Named moves (each a turn or a mirror), then the moves between two rows, first move first; the first pair answered:
move zadar:
[-37  23  -5 -21  50  20 -15  -8  12  -3 -41   3  26  12 -31 -23 -15  -3
   8 -33 -13 -28] => [ -5 -28 -19  -5 -22   7  58  15  -9 -12 -48  22  14  28 -25  -1  18  -9
  36   8  -4   6]
[-15   3  10 -25  20 -15  -9   1   8  10 -24   5  13   4  12  -8  -1  12
   3 -14 -10   1] => [-11 -10   9 -11  -5 -22  14   6   1   5 -27   3   9  12  17  -9   0  10
  16  -6   0  16]
[-32  42  20 -19  16  13 -41   8 -29 -23  -6  17  34  -7  23 -28  -8  16
  -4 -12   3  21] => [-11   4  14  -5 -41  -2   6  22 -39 -31  -7  35  24   7  24  -7  18   8
  14  19  15  35]
move Keve:
[ 22 -33  11   8  21  20  12   1  21 -16  -1  36   0 -28  15   3  -6 -35
  29 -37  17 -53] => [  3  27 -33  15 -12 -15 -18 -18  11   0  21 -33 -13 -11  18  15  14  -6
 -29  49  18  44]
[ 16 -13  -4  19  -4  -8   0 -15   1  -7  14   5 -16 -10   4  15   4  -3
   0  16   2   5] => [ 16  -9 -12  -2 -17  -7  15  -5  -9 -13  -6   3 -11  -1  -6  13   8  -7
   4   8   5   9]
[-11  -4  29  -1  12  -1 -33 -13 -15  17 -10  23  22  26 -35 -40  10  13
  -5  -5   0  13] => [ -3  -5  26   9  25   1 -46 -19   4  18   2  21  10  11 -22 -39  -1  12
 -12   1   2   2]
move befa:
[ -4   9   6   3 -27  -7   4  17 -16   0   5 -10   9   8   9  -7   1   5
   2  24  19  25] => [-10  11   5   9 -23   2 -12  19 -15   4  11 -17  17   4  13  -8  -5   3
  15  27  20  18]
[ 17  -1 -27 -11 -12  10  36  10   4 -11 -25  12   2  -7 -19  -1  27  -3
   3   6   3  19] => [ 13 -12  -9  -1 -16  19  38  14   5  -5  -5  14   2  -9  -5 -15  19  -1
  24  13  15   7]
[  8 -11 -17   7 -40 -24  36  -7 -16   6 -29   7  -4  10  11  17  -3 -12
 -14  17   5  14] => [  7 -28  -4  15 -38 -11  30   1 -15  17  -1   8   9   1  25   6 -12  -5
  14  20   8  -1]
Now pairs of rows:
Each pair is 2 to 3 moves apart.
[ -4  -1   6  18 -18  -7  -9  10  18   7  47 -19  -6  -1  23  -9  -2   9
  12  38   7  13] => [-17  27   0 -35  35  -3 -29   5 -10  -3 -13 -12   9   6 -23 -22  -5   0
 -16 -23  -7   3]  Keve then zadar then befa
[ 32 -54  27  17 -14  30  23  35   5   3  35  14   4  -5  33  10   9   5
  33 -28  19 -51] => [ 26 -40  12 -15 -48  18  56  48 -29  -7  -4  -2   8  15  12   7  35  14
  35  -8  21 -14]  Keve then Keve
[-11  26  42 -33  17  49 -43  17  12  -2  -1 -11  14  13  25 -49 -36  15
  39 -30  15 -44] => [ 12   1  16 -17 -75  18  15  32 -10 -12  -5 -15   3  43  30 -27   2  22
  39  43  33  25]  zadar then Keve then Keve
[-19  16   1 -10  39  11 -41   8  15   9   4 -18   4   3  -5 -17 -16   2
   1 -27 -10 -30] => [-10  18 -10 -37  28  -4 -12   7  -5  -6 -41  -4   6  13 -30 -11  -3   6
 -10 -36 -12 -10]  Keve then Keve then befa
[ 11 -11 -13   8 -41 -21  32   6 -10  -7 -10 -11  -7  12   2   7  16   2
   5  37  -2  33] => [ 22 -37   2   6 -30  -8  47  13 -14 -11 -19  14   1   6  -1   3  11 -12
  27   4   2  -4]  Keve then Keve then Keve
[-12  -3  11 -30  -7  16  -4  21 -27  -6   4  -4   4  14  -9   7   1  12
  10   5  -4  23] => [  4  -9  12   3 -12  17  -6  12  -9  -3  31  -2  -3   1  18  19  -4   4
   7  26   1  11]  Keve then zadar then Keve
[-13 -11 -32 -18 -21   4  16 -16 -16  -8 -41  -3  -7   8 -13  -2   7  -6
 -13   2   1  17] => [  3 -37 -20   1 -24  14  25 -14  -2  -7 -31  13 -11  -1 -11   3   5 -17
   1  -6   8   1]  zadar then Keve then zadar
[  0 -28  16   0  27  18   3   8  13  12  -4  10  -1 -13  10  -6 -24 -15
  16 -36   5 -33] => [ -5  13 -27  -3  34  -8  -7 -21   8   6 -14 -10  -7  -9  -2  17 -15 -11
 -44  -9  -5  18]  befa then befa then Keve
[ -1  20 -10 -19 -18 -23 -14   2 -19  -4 -12 -13 -11   2 -20  18  40   2
  12  19   6  32] => [-15  23  17 -14   2   4 -48  11   3  16  21 -16  -1 -10  -2   1  16   5
  29   8   7   1]  befa then befa then zadar
[-16  15  -8 -30  66  -9 -44 -27   0   9 -29 -30   2  -4  -5 -17 -19 -15
 -16 -48  -6 -30] => [  6 -46   4  40 -21 -14   2   1  31  21  44 -29 -14 -11  48   1  -6  -8
  31  39  18  -5]  zadar then befa then Keve
[ -5   3 -18 -22 -24 -31  20 -14 -26 -11 -36 -17   0  16 -20   1  24   5
 -16  30   5  39] => [-15   8  11 -39  44   2 -13 -17  -7  -8 -42   7   5  -9 -21 -14   2  -9
  -5 -46  -6 -36]  zadar then Keve
[-15  19  23  33  13  10 -35 -14  22  18  40 -22   4  -6  23  -4 -16   8
  -5   9   0 -12] => [  9 -30  21  42 -22   2  13   9  15  10  37   6   2  -4  20   5  -4   5
  19  16   9 -10]  zadar then Keve then Keve
[ -9   3  15  20 -18  18 -19  -9  33  21  30  17   5 -36  25   7 -13   1
 -15 -10   2   2] => [  0 -27  21  14 -40  13  14   6  21  10  17  31  15 -25  16   9   0  -7
   9 -20   4  -6]  zadar then Keve then Keve
[ 27 -33  -3  21 -63   0  47  16 -10 -13 -13  17  -4   6   2  15  31  -4
  15  26 -13  59] => [ 21 -15 -14  46 -53  -2  17  -4  11   1  21   2 -11 -12  22  23  16  -3
  -4  47  -9  67]  Keve then Keve
[ -4  64   6 -33  17   6 -14 -10 -26  -1  -3 -41   0  46 -29 -19 -13  29
  -9  16   4  10] => [ 29  10  24  34  15  16 -18 -26  30   5  63 -19 -23   8  24  18 -27   1
  15  25  17 -33]  Keve then zadar then Keve
[-12  22 -11 -16  24   0 -36  -2 -15  17   6   0  -5 -22  10   1 -25 -24
 -47 -22 -17 -19] => [-18   8  14  -3  21  11 -40  11   2  28  29  -1   2 -21  24  -2 -31 -21
 -22 -20 -17 -35]  zadar then befa then zadar
[ 22 -37 -20  39 -29 -35   7  11  13   1   7   5  -3 -25   3  47  14  -9
 -24  37   4  40] => [ 15 -62  18  29 -20  -9  24  40  11   2   2  22  15 -24   6  17   3  -7
  30   0   7 -12]  Keve then befa
[ -1  30 -24   4  -7 -43  -1  -2 -11   0   8 -24 -16  15  -6  24  14  10
 -41  35   3  49] => [ -9  35 -20  12  42 -37 -40 -17  15   4  21 -23 -21  -4  10  19  -5   0
 -46  10   0  15]  Keve then zadar then Keve
